Each row below has a hidden score, from 0 to 30, with 15 about the middle. What is it? The score is a weighted sum of the row's numbers plus the product of two more (or one squared), each taken from its middle value.
[ 0.802  0.075 -0.733  0.183 -1.099  0.471  0.430  0.309  0.214 -0.133  0.840  1.806  1.942  2.243 -0.063  1.013] -> 27
[-0.336 -0.937  0.079 -1.049 -0.738 -1.398  0.810  1.227 -1.020 -1.890 -1.232 -0.427  0.327  0.899  0.589  1.198] -> 15
[-0.500  0.309  1.717  1.419  1.166  0.628 -0.961  0.636  1.670  0.523  0.117  0.573  0.883  0.321  0.075  0.702] -> 14
[-1.099 -0.581 -0.272 -0.857  1.078 -0.675 -0.947  0.957 -0.100  0.815  1.038 -0.496 -0.598 -1.396 -1.269 -1.249] -> 12
[ 0.424  1.332  0.746  1.049 -1.499  0.054 -0.824  0.551 -0.388 -0.236 -0.687 -1.281 -1.230 -0.903  1.823  0.099] -> 12
[-0.181 -0.016 -0.134  0.407 -0.357  0.515  0.362  1.737  1.241  0.535 -0.353  0.249  0.902  2.045  1.492 -0.938] -> 13
[ 0.125  0.898  0.647 -0.724 -0.139  3.071  0.977  0.373 -0.338  0.447  1.183  0.688 -0.696 -0.030  0.112 -1.080] -> 10
[ 1.213  0.409  0.459  2.198  0.934  1.521  0.196  0.425  0.090 -0.091 -0.536  1.399  0.788 -0.100  1.572  0.429] -> 22
[-1.021 -0.878 -0.722 -2.390 -1.122 -1.140 -1.220 -0.479 -1.096 -1.502 -0.224 -0.866 -0.590 -0.926  0.328  0.592] -> 10
[ 1.296 -0.188  0.822  0.716  0.849  0.555  0.325  1.057  1.788  0.256  0.869  1.476  0.784  1.505  1.683  0.850] -> 12
[ 0.206 -0.760  0.976  1.289 -0.055 -0.864  0.581 -1.852 -0.995  1.451  1.915  0.742  0.611  1.386  0.528  1.135] -> 17
[ 0.167 -0.404 -1.919 -1.242 -1.981 -0.830 -0.131 -0.740 -1.729 -0.198  0.978  1.307  1.588  0.244 -0.004 -0.253] -> 21
[-1.173  0.301  1.827 -0.055  0.451  0.650 -0.415  0.339  1.657  1.008 -0.077  1.717  0.786  0.168  0.452 -1.191] -> 16
[ 1.179 -0.402 -1.115 -1.720 -2.044 -0.911  0.262 -0.476 -1.000 -0.554 -0.127 -1.945 -1.393 -0.278 -0.252  0.068] -> 9
[-0.858 -0.740 -1.652 -0.084 -0.038  0.358  0.422 -0.692 -0.331 -0.884 -1.244 -0.044  0.947  2.338 -0.283 -1.165] -> 13
[-0.575 -1.244 -0.513  1.371  0.793 -0.539  0.387  0.000  0.473  0.579 -1.101 -1.745 -1.864 -0.242  0.740 -0.017] -> 9
[ 0.753  1.412  0.843 -0.391  1.231 -0.578 -1.720 -0.507  0.512  1.291  0.924 -0.292  1.107  0.613  0.751  1.196] -> 14
[-0.821 -1.429 -0.538 -1.321 -1.018 -1.240  1.538  0.561 -0.850  0.765  2.106  1.098  0.105 -0.090 -0.741  0.196] -> 27
[ 0.452  1.298  1.591  0.573 -0.860  0.999  1.233  1.387 -0.500 -0.599 -0.248  0.541  1.354 -0.704 -0.125 -0.020] -> 22
[ 1.835  0.540  0.720  0.334  0.610  1.467  1.959 -0.249  0.597  0.596  1.363  0.319  0.045  2.059  0.780  0.210] -> 7
[ 1.561  1.758  1.267  1.180  0.122  0.539  0.484  0.272 -0.575  0.457  0.583  0.856  0.943 -0.051  2.012  0.670] -> 17
[ 0.354 -0.797 -0.956 -0.516  1.788  2.025 -0.089 -0.525  1.142  0.377 -0.694  1.299  1.607 -0.049 -0.271 -0.051] -> 26
[ 0.556  0.055 -0.292 -1.264 -0.493 -1.621 -2.149 -1.922 -0.753 -0.751 -0.619 -0.632  0.809 -0.626 -1.256 -0.143] -> 18
[ 0.404 -0.278 -2.733 -1.805 -0.089  1.381  0.881 -1.438 -0.852 -0.835  0.494  0.978 -0.376  0.338 -0.926 -0.256] -> 13
[-1.052 -1.972 -0.589 -0.131  0.104 -1.259 -0.135 -1.785 -1.136 -0.420  1.309  2.233  0.591  0.273 -0.712  0.850] -> 19
[-1.175 -1.155  0.160  0.525  0.524  0.677  0.450  1.134  0.951  0.128  0.678  0.416 -0.816 -1.588 -1.737 -1.040] -> 16
[-1.532  0.319  0.500 -0.346  1.162  0.481 -0.561  0.597  2.053  1.321 -0.178  0.528  0.866 -0.384  0.326 -0.096] -> 15
[-1.036 -1.130 -0.132  0.319  0.346 -1.862 -1.246 -2.158  0.004  0.045 -1.709 -0.951 -0.264 -0.476  0.163 -0.016] -> 16
[-0.439 -0.755 -1.030 -1.343 -0.801 -0.170 -0.479 -0.058  0.271 -0.373 -0.932 -1.885 -1.972 -1.034 -0.583 -1.019] -> 9
[-1.361 -0.826 -0.399 -1.131  0.693  1.586 -0.222 -1.721 -0.977 -0.604 -0.477 -1.060 -0.870  0.811  1.152 -1.370] -> 19
[-0.745  0.966  0.060 -1.316  0.136  0.264 -1.522 -1.376 -0.376  0.515  0.410 -1.185 -0.425 -0.471 -1.883  0.278] -> 10
[ 0.763  1.509  0.593 -0.233 -0.870  0.262 -1.627 -1.297 -0.998  0.016 -1.166 -1.165 -0.453 -1.697  0.033 -0.140] -> 21
[ 0.021 -0.344  0.419 -0.449  0.236  1.967  0.019  0.988  1.232  1.473  1.220  0.905  0.917  0.705  0.670  1.385] -> 11
[-0.876  1.236  0.867  0.919  0.346  0.416  0.167  0.096 -2.436 -1.243  0.492  0.214 -0.672 -0.960  0.708 -0.964] -> 14
[ 0.311  1.491 -0.199  0.646  0.069 -2.101 -0.296 -1.083 -1.422 -0.443 -0.796  0.289  0.408 -0.538 -0.760 -1.651] -> 21
[ 2.468 -1.007 -1.237 -1.430 -1.492 -0.516  0.773  0.270 -0.924 -1.679  1.137  0.038 -1.618 -0.692  0.119  1.046] -> 11
[ 0.200  1.140  1.059  0.547  1.123  0.935 -0.504  0.177  2.172  1.432  0.614  0.602  0.644  0.315 -0.141  0.740] -> 12
[ 0.183  0.214  0.046 -0.393 -1.120 -1.563 -1.582 -1.570 -0.424  0.859 -0.975  0.173  0.478 -1.976 -1.145 -0.513] -> 22
[-1.750 -1.344 -0.643 -0.830  0.067  0.908  0.281 -0.557 -1.371 -0.680 -1.194 -0.530 -0.061 -1.183 -0.805 -0.926] -> 15
[ 0.586  0.923  1.059  0.830  0.469  0.827  1.538  1.535  1.205  1.110  0.380 -0.270  0.230 -0.204  0.895  0.759] -> 11
[ 1.651 -0.048  0.207  0.586  1.372  0.229  0.275  0.649  1.835  1.878  0.966 -0.095  0.405  0.771  1.385  0.404] -> 12
[ 2.186  0.289 -1.000 -1.688 -0.980 -0.409 -0.502 -0.379  0.419 -0.137 -1.065 -1.127 -0.746 -1.377  0.545  1.623] -> 18
[-0.463  0.449  0.194 -0.583 -1.020 -1.393 -0.141 -1.204 -0.284 -1.226 -2.002 -0.877 -0.510  0.249 -1.226 -1.388] -> 15
[ 0.079  0.454 -0.770 -0.021  0.699  0.613 -1.101 -1.284 -1.791 -1.246  0.266  0.322  0.756  0.767 -1.397 -1.844] -> 16
[ 1.012  1.859  1.567  0.485  0.778 -1.062 -1.032 -0.779  0.640  0.444 -0.201  0.522  0.621 -1.480 -0.916  0.450] -> 20
[-0.199  1.391  1.639  1.001  0.245  1.418  0.215  0.182  1.319  0.704  1.270  1.197  0.322  0.618 -0.734 -0.446] -> 15
[-0.617 -1.912 -1.347  0.710  0.077 -0.059 -1.087 -1.011 -1.129 -1.245 -0.257 -0.642 -0.820  0.113 -1.916 -0.550] -> 15
[ 0.385 -1.533 -1.069  0.665  0.934 -0.964 -0.347 -0.845  0.415 -0.307 -0.405 -0.155  1.609  2.006  1.212  1.504] -> 12
[ 0.795  0.794  0.501  1.173 -0.009  0.490 -1.620 -0.689 -0.356 -0.763 -0.630 -1.979 -0.415  1.436  0.079 -0.809] -> 10
[ 1.168  0.314  1.129  1.275  0.080  0.763  0.837 -0.896  0.076  0.325  2.299  2.171 -0.298 -0.798  0.750  1.487] -> 13
[-1.224 -0.839  0.440  0.532  0.933  0.514 -0.472 -0.279  1.081  1.047  0.493  1.590  1.797  0.936  1.506 -0.621] -> 15
[-0.761  0.774  0.480 -0.490 -1.660  1.469  0.615  0.232  0.688 -0.398  1.101  1.834  1.650  0.988 -0.025  0.329] -> 23
[-0.318  0.152 -0.233 -0.126  1.174 -0.968 -1.782 -0.384 -0.661 -0.602 -1.945 -1.297  0.330  0.124 -0.028 -0.595] -> 24
[ 0.121  1.461  0.530  0.818 -0.335 -0.819 -0.814 -0.513 -2.285 -0.419 -0.248  0.389  1.009  0.466  1.958 -0.475] -> 19
[-0.929 -1.661 -1.206 -1.458 -1.715 -1.034 -0.420  0.097  0.366  1.054  1.132 -0.452 -0.199  0.342 -1.352 -0.772] -> 24
[ 0.613 -0.047 -1.502 -1.243 -1.177 -1.786 -1.434  0.050  0.330  0.948  0.216 -0.394  0.274 -1.627  0.705  1.368] -> 16
[ 0.220 -1.144 -1.316 -1.720 -2.270 -1.471 -0.797 -0.118  0.508  0.890  1.033 -0.365 -1.914 -0.499  0.208  0.557] -> 12
[ 0.049  1.376  1.653  0.541  0.924 -0.749  0.290 -0.955  0.327 -0.019  1.358  0.344 -0.964 -1.903 -1.526 -0.422] -> 12
[-0.257 -1.094 -0.766 -0.792 -0.064  0.494  0.750  1.751 -0.002 -0.432 -1.624 -0.208  1.594  0.090 -0.347  0.457] -> 18
[ 0.403 -0.444 -1.541 -1.539 -0.368 -0.624  0.243 -0.986 -0.496 -1.097 -1.328 -0.131  1.407  1.554  1.676  1.084] -> 17
[ 1.348 -0.200 -1.094  0.336  0.406 -0.031  1.418  0.744 -0.552  0.356 -0.797 -0.850 -0.611  0.777 -1.570  1.343] -> 16
[ 1.185 -0.687 -1.037 -1.275 -2.661 -0.866  0.576 -0.677 -0.789  0.523  0.606 -0.326 -1.712 -1.025 -0.572  1.251] -> 19
[-0.176 -0.230  0.044 -0.533 -1.893 -0.438 -0.194 -0.152 -1.382 -0.250  0.469 -0.548 -1.528 -1.243 -2.054 -1.294] -> 22
[ 0.927  0.478 -0.669  0.392 -0.431  1.191 -0.470  0.110  0.036  0.128 -1.264  1.004  1.211 -0.484  2.626  1.246] -> 27
[ 1.231  0.606 -1.349  0.079 -0.344  0.156  0.779  0.792 -1.193 -0.434 -0.724 -1.430 -0.779  0.249  1.782  1.244] -> 12
[ 0.344  2.167  0.296 -0.854  0.903  0.755 -0.598 -0.698 -0.003 -0.133  0.253 -0.072 -1.765 -2.028 -0.738 -0.386] -> 23
[ 0.971  0.712  1.440  1.554  0.562  0.966  0.750  1.456  0.914  0.284  0.784  1.563  0.562  0.168  1.162 -0.001] -> 15
[-0.250 -1.504 -1.836 -0.331 -0.066  0.473 -0.098  0.005 -1.853 -1.557 -0.481 -1.104 -1.008 -0.409 -1.062 -0.226] -> 11
[ 2.183  1.280 -0.182  1.142  1.606  0.156  0.680 -0.237 -0.931  0.006  0.322  0.577 -0.124 -0.957  1.318  1.445] -> 25
[-0.355  0.121 -0.736  1.184 -0.280 -1.655 -0.584  2.059 -0.569 -1.041 -0.671 -0.381  0.066 -0.743 -0.102 -0.493] -> 20
[-0.097  0.487  0.332 -0.634  0.025 -1.452 -0.526  0.453  1.018 -0.389 -1.471 -1.641 -1.496 -0.195  1.763  0.509] -> 14
[-0.358  0.908  1.698  0.616 -0.012  2.608  0.247  0.355  0.832 -0.159  0.134 -0.421 -0.021  0.146 -0.850  0.328] -> 12
[ 0.964 -1.314 -0.757 -0.996 -0.489 -0.540  0.967 -1.736 -0.511  1.731  1.892  1.711  0.472 -0.715 -0.320  1.320] -> 16
[ 0.179  0.623  0.272 -1.151 -1.073  0.188 -0.422 -0.542 -0.737  0.050 -0.580 -1.176 -1.551 -1.829 -1.486 -1.275] -> 13
[ 0.085 -1.077 -1.172  0.715  0.247 -2.020 -0.925 -1.255 -1.729 -1.933 -0.868 -0.329 -0.435  0.970  0.096  0.397] -> 13
[-1.049 -0.944 -0.158 -1.211 -1.163  0.184 -0.668 -1.886 -0.780 -0.059 -0.377 -1.346 -1.911 -1.587 -0.509  0.126] -> 8
[ 2.457  0.289  0.474 -0.074  0.593  0.489  1.101  0.180  0.838  1.141  2.283  0.571  0.343  1.065  0.480  1.191] -> 10
[ 0.441 -0.901 -0.551 -0.440 -0.945 -0.257 -1.516 -0.828 -0.794 -0.874 -1.370 -2.111 -1.520 -0.632 -0.426  0.291] -> 11
[-0.394 -0.081 -0.298 -0.160  1.150 -0.155 -0.794  0.154  1.199 -0.234 -1.522 -0.112  0.282 -0.832 -1.135 -2.283] -> 23
[-0.921 -2.165 -2.188 -0.744 -0.340 -0.626 -0.001 -0.299 -1.032 -1.133 -0.824 -0.614 -0.592  0.566 -0.767 -0.840] -> 12
[ 0.121  1.215  1.645  0.713 -1.126  0.039 -1.003 -0.561 -0.773  0.246  0.581  2.010  1.614  0.770  1.053 -0.585] -> 20
[-1.552 -0.789 -0.941 -1.781 -1.497 -0.294 -1.777  0.040 -0.069  0.292 -0.100 -1.076 -0.599  0.521 -0.545 -0.044] -> 11
[-0.734 -0.916 -0.997 -1.700 -0.016 -0.482  0.622 -0.024 -0.974 -0.370  0.073 -1.527 -1.962 -1.141 -1.048 -0.128] -> 7
[ 0.162  1.543  1.280  0.100  0.757 -0.023 -1.354 -0.026  1.192  0.734 -0.929 -1.193 -0.147 -1.323  0.282  0.042] -> 20
[-0.345  0.629 -0.862  0.128 -0.827 -1.491 -0.837  0.537 -1.210 -0.976 -1.167 -1.660 -0.605 -0.512  0.324 -0.713] -> 14
[ 1.550  1.015  0.584  1.658  1.605  1.219  1.513 -0.384 -0.415  0.130 -0.698 -0.052 -0.216 -0.925  0.117  0.268] -> 21
[-1.041  0.399  1.404 -0.169 -0.198 -1.103 -1.806 -1.874  0.832  0.061 -1.074 -0.129  0.645  0.278 -0.484 -1.464] -> 16
[ 0.799 -0.444 -1.735 -3.184 -0.975  0.259  0.452 -0.369  0.248 -0.142  1.072  0.166  0.897  1.069 -0.756 -0.134] -> 10
[-0.653 -0.330 -1.100 -0.098 -1.040 -1.141  0.072  1.275  1.305  0.674 -0.751 -0.902 -1.735 -0.761 -0.229 -1.031] -> 13
[-0.104  0.028 -0.154 -0.824 -0.511  0.207 -2.022  1.322  2.087  1.139  0.558  0.703  0.273  0.905  0.209  0.925] -> 14
[ 0.660 -0.946 -0.190 -0.630 -0.397  1.866 -1.131 -0.667  0.236  0.395  0.619 -0.635 -2.425 -1.940  0.170  1.283] -> 9
[ 0.398  0.019  0.775  1.035  0.650 -0.903  0.224  1.523  1.353  1.168  1.123  0.552  1.246  1.197 -0.514 -0.100] -> 23
[ 0.811  0.847  0.625 -0.955 -0.233 -1.907 -1.314 -0.333  0.324  0.151 -1.163 -1.854  0.235 -0.423  0.343  0.875] -> 14
[ 0.350  1.254  0.910 -0.699  0.212  0.182  0.698  1.254  1.425  1.317  1.484  0.374 -0.653 -1.025 -1.056  0.504] -> 13
[ 0.359 -0.550  0.480  0.459  0.428  1.045  0.127  1.693  1.726  0.525 -0.480 -0.020  1.420  0.772  0.098  1.264] -> 17
[ 1.771  1.649  1.849  0.621 -0.135  0.995  0.369 -0.960  1.062  0.258  1.147  0.798 -0.275  0.404  1.310  1.607] -> 10
[ 0.823  1.059  1.104  1.600 -0.435  0.632  0.479  1.438  0.889  0.480 -0.489  0.529  1.149  0.288  1.515 -0.258] -> 18
[-0.862 -1.703  0.203  0.843  1.424  0.943  0.497  0.697  0.021 -1.298 -0.957 -0.308  0.778 -0.894 -0.989  0.261] -> 15
[-0.399 -0.959 -0.783 -1.384 -1.028 -0.638 -0.361 -1.245 -0.428  0.256  0.500  0.506 -0.364 -2.019 -2.264 -1.182] -> 18
[-1.899 -0.717  0.555  1.410 -0.899  0.125  1.041  1.341  0.043 -1.258 -0.541 -0.242 -0.503  0.287  0.606 -1.006] -> 16
[ 1.589 -0.208  0.782  0.851  0.250  0.190  1.753 -0.168  0.920  1.490  0.884  0.730  0.276  0.592  1.555  2.001] -> 11
[-1.999 -2.420 -0.847  0.138 -0.058 -0.757  0.056  0.148  0.587 -0.164 -0.856  0.721  0.810  1.257  0.753  0.526] -> 15
[-1.203 -0.492  0.150  0.157  1.007  0.561 -0.078  2.116 -0.038 -0.846 -0.413  0.991  0.666 -1.055 -0.783 -0.568] -> 18
[ 0.388  0.230  1.682  1.083  0.933  0.337  0.827  1.159  1.478  1.060  0.137 -0.617  1.037  0.481 -0.174 -0.059] -> 14
[ 1.796  1.620  1.703  0.882 -0.522  0.939  1.147  0.818  0.707  0.501  1.078  0.579 -0.388  0.432  0.057  0.955] -> 16
[ 0.422 -0.157 -1.082 -0.139  0.615 -0.018 -0.278  0.490 -0.857 -1.821 -1.073 -1.635 -1.508 -0.517 -1.134 -0.475] -> 12
[-0.736 -0.248 -0.511  0.236 -0.067 -0.289 -0.072  0.260 -0.506 -1.736 -2.074  0.080  1.539  1.512  0.503  0.258] -> 17
[ 1.388  0.799  0.360 -0.332  0.591  0.099  0.129 -0.700  0.176 -0.220  0.925  0.260 -0.912 -2.079  2.121  2.383] -> 20
[ 1.685  1.010 -0.326  0.483  0.095 -0.771  1.812 -1.499 -1.596 -0.092  0.238  1.096  0.944 -1.215 -0.525  0.973] -> 19
[-1.384 -0.626  0.192  0.263  1.202  0.923  1.132  0.564  1.227  1.104  1.385  1.434  1.070  0.083  0.157 -0.367] -> 12
[ 1.208 -0.766 -0.939 -0.182 -0.598 -1.841 -0.666 -0.112 -1.219 -1.854 -1.913 -0.941  0.318  0.500  0.329 -0.180] -> 18
[-1.435 -0.347  1.022  0.124 -0.398 -1.158 -0.886 -1.478 -0.677 -0.522 -0.726 -1.201 -0.906 -1.277 -0.528 -1.622] -> 12
[ 1.404 -0.562 -0.350  1.305  0.590 -1.848  1.021 -0.025 -1.091  0.124  1.516  0.756  0.223  1.248 -0.061  1.801] -> 20
[-1.546 -0.224 -0.646 -0.218 -1.155 -0.466  2.251 -0.604 -1.914 -0.462  0.594  0.790  0.429  0.737  0.276 -1.017] -> 15
[-0.707 -2.184 -0.749 -1.653 -2.147  1.331  0.930 -0.604 -1.557 -0.177  0.544  0.012 -0.118  0.776  0.211 -0.232] -> 14
[ 0.065 -0.651  0.302  0.175 -1.512 -0.760  0.266 -2.495 -1.170 -0.953 -0.116  1.838  1.383  1.767 -0.328  0.373] -> 24
[ 0.050  1.531  0.211 -0.439  0.970  1.635 -0.498  1.339  1.168  0.370  0.901  0.223  0.907  1.022  0.699  0.088] -> 11
[-0.878  0.318 -1.239 -1.257 -1.102 -1.428 -0.017  1.314  0.115 -0.397  1.149  0.645 -1.852 -1.208 -0.819 -0.123] -> 14
[-1.376 -0.097  1.446 -0.011  0.193 -1.226 -0.296 -0.560  0.698  0.059 -0.803 -0.140  0.162 -2.219 -1.061 -1.111] -> 17
[ 0.956  1.073  0.901  2.421 -0.670  0.773  1.038  0.201  0.936 -0.548 -0.402  0.597  0.652  1.358 -0.268 -0.126] -> 23
[ 0.298 -0.802 -1.551 -1.986 -1.383 -1.368 -1.276  0.483 -0.227 -0.665 -0.521  1.063 -0.473 -1.332 -1.233  0.322] -> 20
[ 0.174  0.115 -0.343 -1.627 -1.354  0.459 -0.198 -0.387 -1.120 -0.576 -1.828 -1.890 -0.195  0.404  0.360  0.558] -> 12
[-2.090 -1.163 -0.632 -0.859  0.201  0.440  0.163  0.278  0.615 -0.327  0.668  1.083  0.278 -0.322 -0.533 -2.467] -> 12
[-1.260  0.116 -0.608  0.970  0.047  0.626  0.444 -0.711  1.930  0.234  0.295  2.143 -0.182  1.433 -0.950 -0.542] -> 15
[-1.216 -1.739 -0.879  0.464 -0.648  0.713  0.204  0.120 -0.854 -1.032 -1.334 -0.997 -0.393 -0.724 -0.462 -1.556] -> 14
